0: -0.9|-0.6|-0.6|-0.3|2.4|0.1|-1.0|-0.7
1: 0.5|0.3|0.5|0.0|-0.7|-0.2|-1.2|0.5
2: 1.6|-1.0|-0.5|-1.6|-0.2|-0.3|-0.4|-0.7
3: -0.3|1.2|-1.6|0.2|-1.4|-0.4|-0.6|-0.5
4: 0.1|0.4|-0.3|1.3|-0.5|-0.1|-0.3|-0.7
5: -1.4|1.5|0.4|2.4|1.6|0.1|-1.1|-0.4
6: 0.3|0.1|-1.3|-0.4|0.7|0.4|0.2|0.9
7: -1.0|0.1|0.0|-1.0|-0.9|-0.4|2.0|1.4
8: 0.2|0.7|-1.3|-0.4|-2.0|0.6|-1.2|-0.7
9: -0.2|0.0|-0.3|0.6|0.4|0.8|0.4|2.0
10: 4.7|1.7|4.7|3.6|1.6|-2.2|1.8|-1.4
11: -0.1|-0.1|-0.2|-0.1|-0.2|1.0|0.7|0.6
12: 1.5|-0.3|-0.1|-0.6|0.2|-0.1|-0.2|-0.5
13: -0.5|-0.1|-0.1|-0.2|-0.9|-1.2|0.8|0.4
14: 0.7|0.2|-0.4|-0.8|-0.8|-1.3|-1.1|-0.9
15: 1.0|0.5|-0.7|-1.4|-1.1|0.5|-1.1|-0.7
16: 0.0|0.2|0.5|2.5|1.8|-0.7|-0.7|-0.5
17: -1.0|-0.4|-1.0|-0.7|-1.1|3.2|1.0|0.1
18: -0.8|1.3|1.1|0.2|1.0|-0.7|-1.1|-0.4
19: 0.6|-0.6|-0.6|-0.6|-0.4|0.7|1.2|0.1
20: 0.2|-0.3|0.2|-0.8|-0.8|-0.1|-0.3|-1.0
21: 0.4|-1.1|1.2|1.1|3.3|-0.7|-0.1|-0.3
22: -0.3|0.7|-0.4|-0.2|-0.4|-0.8|-0.4|-0.9
23: 1.0|-0.3|0.7|-0.9|-1.1|-0.8|-0.7|-0.4
24: 0.7|0.4|-0.4|1.4|-0.7|-0.2|-1.0|-0.5
25: -0.3|-0.4|0.6|0.5|-1.4|0.1|-0.6|-0.7
26: -0.5|-0.8|-0.1|-0.6|-0.7|0.0|1.0|0.1
27: 0.0|-0.6|0.0|-2.0|-1.1|1.4|1.6|2.2
28: 1.5|0.0|-0.3|0.1|-1.5|0.3|-0.3|-0.6

0.2|-0.5|0.0|-1.2|-0.6|-0.2|-0.4|-0.6 --> 20 23
-0.3|-0.3|-1.1|-0.7|-1.1|3.2|1.8|1.7 --> 17 27
-0.6|0.3|0.5|0.5|-0.4|-1.2|-0.8|-1.1 --> 22 4
-1.2|-2.6|-1.9|-2.0|5.3|0.9|-2.0|0.5 --> 0 21
-0.2|0.8|0.4|0.6|-0.1|-1.2|-0.5|-0.9 --> 22 4
-0.5|-0.1|-0.3|0.8|0.4|0.4|0.3|0.2 --> 11 4
0.3|-0.7|0.9|-1.1|-0.6|-0.2|-0.4|-1.2 --> 20 23
-0.7|-1.0|-0.1|0.1|-1.1|-0.5|-0.2|-0.7 --> 25 20
0.0|0.6|-0.7|0.2|1.6|-0.5|-0.2|0.6 --> 6 0
-0.2|1.2|1.3|2.2|-0.1|-0.1|-0.3|-0.7 --> 4 24
0.2|-0.8|-0.9|-1.0|-1.0|-1.2|-0.7|-0.4 --> 14 20
-0.1|0.4|-0.1|0.2|0.1|-0.2|-0.6|0.4 --> 1 22
-0.5|0.2|0.2|-0.5|-0.4|-0.8|-1.0|-0.5 --> 22 20
-0.8|-0.1|-1.0|0.2|0.5|-0.3|-0.3|0.5 --> 6 11
0.0|-1.0|-0.5|0.5|-0.8|0.8|0.3|1.0 --> 11 19
-0.1|0.6|0.3|1.1|0.1|1.5|0.5|0.0 --> 11 4
-0.1|0.6|1.8|0.7|1.9|-0.2|-0.5|0.5 --> 18 16
-0.7|0.2|1.7|0.3|0.9|-0.2|-1.1|-0.7 --> 18 1
-1.4|0.2|1.5|0.0|0.8|-0.5|0.0|-0.4 --> 18 22
1.1|-0.1|0.3|-0.6|0.2|-0.6|-0.9|-0.7 --> 12 23
-0.1|-0.3|-1.2|0.2|0.8|0.3|0.4|-0.7 --> 6 11
-0.3|-0.2|0.4|-0.9|-0.5|0.0|-1.2|-0.7 --> 20 23
